In the data rows, zero lies at 4.5, halfway between 4 and 5.
Here are some points:
[4 6 3 2 3 5 7 6]
[6 5 3 2 3 4 6 7]
[3 5 6 7 6 4 4 2]
[7 6 6 3 3 4 5 2]
[3 7 6 6 5 4 4 2]
[2 3 4 7 6 3 5 5]
[3 5 3 2 6 6 7 4]
[2 3 3 6 5 6 4 7]
[6 2 3 5 4 6 3 7]
[3 6 2 4 5 6 7 4]
[4 2 6 6 5 3 3 7]
[7 6 6 5 4 3 3 2]
[5 2 6 7 6 4 4 2]
[2 3 3 4 7 5 6 6]
[7 6 3 2 3 4 5 5]
[7 6 6 5 2 3 4 4]
[2 3 6 7 5 4 4 6]
[2 5 4 6 7 6 4 2]
[7 6 6 5 4 3 2 2]
[7 6 6 3 3 5 4 2]
[7 5 3 3 2 4 6 6]
Then 12 other points, each followed by its number:
[7 6 5 2 3 4 4 5] 0
[7 6 6 3 3 5 2 4] 1
[5 2 3 4 6 6 3 7] 2
[5 7 6 5 4 3 2 2] 3
[7 6 6 4 3 3 2 5] 4
[5 2 3 4 4 6 6 7] 5
[7 6 6 5 3 3 2 4] 6
[2 4 6 7 6 3 3 5] 7
[3 2 5 6 7 6 4 4] 8
[6 7 3 2 3 4 5 5] 9
[3 2 4 3 5 6 6 7] 10
[7 5 6 6 3 4 2 2] 11
Which of these numbered points is nearest to each point below, looking only along the 2 directions in which the first points spread most? Its number follows each.
[6 7 6 5 4 3 3 2] > 11
[2 3 3 6 7 6 4 5] > 8
[2 3 6 7 6 5 4 2] > 7
[3 2 3 4 5 6 6 7] > 10
[7 6 5 4 3 6 4 2] > 1
[7 6 5 2 3 4 4 5] > 0
[2 3 6 7 5 4 4 6] > 8
[2 5 6 6 7 3 4 2] > 7
[4 2 3 4 5 6 6 7] > 10
[7 6 6 4 4 5 2 2] > 6
[7 6 5 4 2 3 3 5] > 1
[3 5 3 2 6 4 7 6] > 5
[4 6 7 6 5 3 2 2] > 3
[7 6 6 4 2 5 4 2] > 1
[2 3 6 7 6 5 4 2] > 7
[7 6 5 2 3 4 6 3] > 0
[2 3 3 4 5 6 6 7] > 10
[5 2 6 6 3 3 4 7] > 2
[3 6 2 4 5 3 6 7] > 5
[7 3 6 5 3 4 2 6] > 4
[6 3 6 7 4 5 2 3] > 3
[7 6 3 2 3 4 6 5] > 9
